In the rows, zero is written as 128.
The rows below come in pairs that one turn or mirror swaps. Which row does each named row swap with?
The rows were stretched afterwards, more along some directions than others.
J_492: [164 122 151 136 109  62 127 115  93 113 127 154 101 168 105 169 110 158
 139]
J_355: [151 131 155 121 111 129 131 172 140 126 127 189 108 134 147 152 128 105
 145]
J_568: [130 113 191 128 129 119  98 150 117  98 142 153  93 137 136 146 129 104
 123]
J_528: [153 137 174 157 106  73 148 160 143 109 123 187  97  96  93 167 146  95
 152]
J_766: [128  94 175 140 139 120 117 144 118 108 124 136 100 136 141 146 133 115
 120]
J_928: [129 120 152 103 139 110 150 163 110 128 103 148  87 101 146 143 137 124
 127]
J_426: [159 124 152 125 104  68 118 131  91 113 118 172  98 148 102 152 113 142
 131]
J_509: [145 130 183 150 117 102 147 139  95 142 104 135  58 138  86 145 127  92
 155]
J_878: [181 126 148 135 116  65 126 128 108 105 109 167 139 131 109 158 132 145
 125]
J_990: [117 132 177 140 147 115 136 139 108 123 120 137  84 126 121 174 134  97
 161]
J_631: [130 136 118 112 117 117 128 119 104 151 122 146  95 132 110 127 101 122
 140]
J_841: [106 125 168 138 156 112 138 143 112 127 124 134  80 120 128 175 140  91
 168]
J_765: [158 118 142 146 112  59 126 131 104 111 115 170 112 135 104 164 111 144
 139]
J_677: [128 115 156 111 132 121 150 154  93 136 101 141  64 118 135 143 130 118
 135]
J_770: [146 111 146 129 123 133 137 153 132 124 121 187 111 148 159 156 125 127
 134]
J_764: [151 127 161 118 114 140 130 175 133 127 116 183 109 130 142 141 120  92
 144]
J_612: [136 135 118 116 117 115 129 115 108 145 120 153  98 129 108 124  95 124
 134]
J_553: [159 132 155 109 112 150 129 168 124 130 114 183 117 138 145 133 118 103
 132]
J_341: [101  97 161 129 147 107 105 144 118 127 141 138  71 127 133 138 124  97
 136]
J_138: [141 133 162 148 110  87 136 157 149 114 144 189 101  98 104 162 146  95
 148]
J_25: [139 123 183 148 121 115 145 134  88 141 103 127  59 135  86 139 128  89
 151]
J_264: [121 117 147 107 135 111 150 169 101 134 108 165  74 114 138 156 135 112
 143]
J_591: [115 128 175 135 149 124 136 143 107 130 117 128  89 121 125 170 143  89
 167]
J_768: [119 131 179 138 149 118 138 145 106 124 115 132  90 120 126 173 144  91
 165]
J_875: [130 125 172 145 116 115 138 138 107 140 118 135  51 130  91 126 115  87
 139]
J_469: [159 113 135 141 123  58 132 121  96 108 111 165 113 135 108 163 118 154
 128]
J_337: [111 130 175 143 143 118 136 139 111 126 127 136  85 126 119 175 137  94
 167]
J_345: [128  97 175 150 145 124 111 143 117 105 138 129  98 135 136 147 125 112
 124]
J_200: [126 134 130 123 114 123 130 113 101 148 123 144  87 136 102 129  96 120
 140]
J_437: [141 127 154 109 109 144 123 172 135 139 123 206 102 136 144 140 113  94
 141]
J_354: [117 104 169 137 142 123  98 137 119 107 147 129  90 136 142 137 112 112
 114]
J_488: [143 109 127 130 130  69 125 128 106 129 121 160 113 120 110 149 126 137
 135]
J_515: [109 127 171 139 146 118 141 143 109 130 122 139  85 122 120 174 140  93
 169]
J_166: [123 118 154 103 137 114 147 158  95 135 108 162  71 122 142 158 134 120
 131]
J_798: [119 133 123 119 116 117 126 120 112 147 128 158  82 128 107 127  90 118
 138]
J_103: [110  94 134 118 141 108 153 147 109 129 112 164  68 117 152 156 131 139
 128]
J_461: [134 121 141 104 132 109 147 155  98 131 112 150  79 120 136 147 126 125
 128]
J_348: [153 125 149 136 122  40 122 128 107 105 135 161 105 146 103 174 113 143
 144]
J_906: [151 105 126 135 112  68 129 134 115 118 118 175 113 138 117 154 119 151
 125]
J_263: [125 135 116 113 115 117 125 122 107 153 124 154  88 131 111 123  95 119
 140]
J_260: [144 129 145 111 115 130 130 171 135 145 119 179 104 141 145 135 114 102
 150]
J_856: [135 132 167 144 108  92 134 160 153 116 140 187  90  89 106 149 139  91
 140]
J_398: [168 130 160 132  94 133 141 164 127 128  97 191 113 140 127 142 116 107
 147]
J_304: [111 101 184 130 133 124 100 137 129 100 157 140  83 125 140 141 119 111
 118]
J_208: [145 112 132 162 119  47 132 126 111 107 127 170 103 139 105 173 117 151
 147]
J_681: [128 134 128 118 115 128 130 118 105 149 123 148  95 136 108 126  98 120
 137]
J_476: [105 111 146 113 140 115 146 156 106 128 123 139  55 120 148 152 134 122
 127]
J_373: [129 112 173 123 131 119  94 128 123 102 147 133  98 128 127 117  99 112
 106]
J_911: [126 101 172 154 143 123 111 124 114  97 134 120  97 131 135 134 120 123
 111]
J_29: [160 110 136 149 117  67 130 133 112 105 124 168 120 129 110 161 119 152
 129]
J_235: [136 107 172 139 151 113 109 142 120 115 132 138 118 129 135 151 142 104
 134]
J_747: [115  99 162 140 143 119 102 140 128 108 146 150  94 133 141 142 118 106
 123]

J_469 swaps with J_747
J_488 swaps with J_235
J_426 swaps with J_568
J_875 swaps with J_528
J_200 swaps with J_337

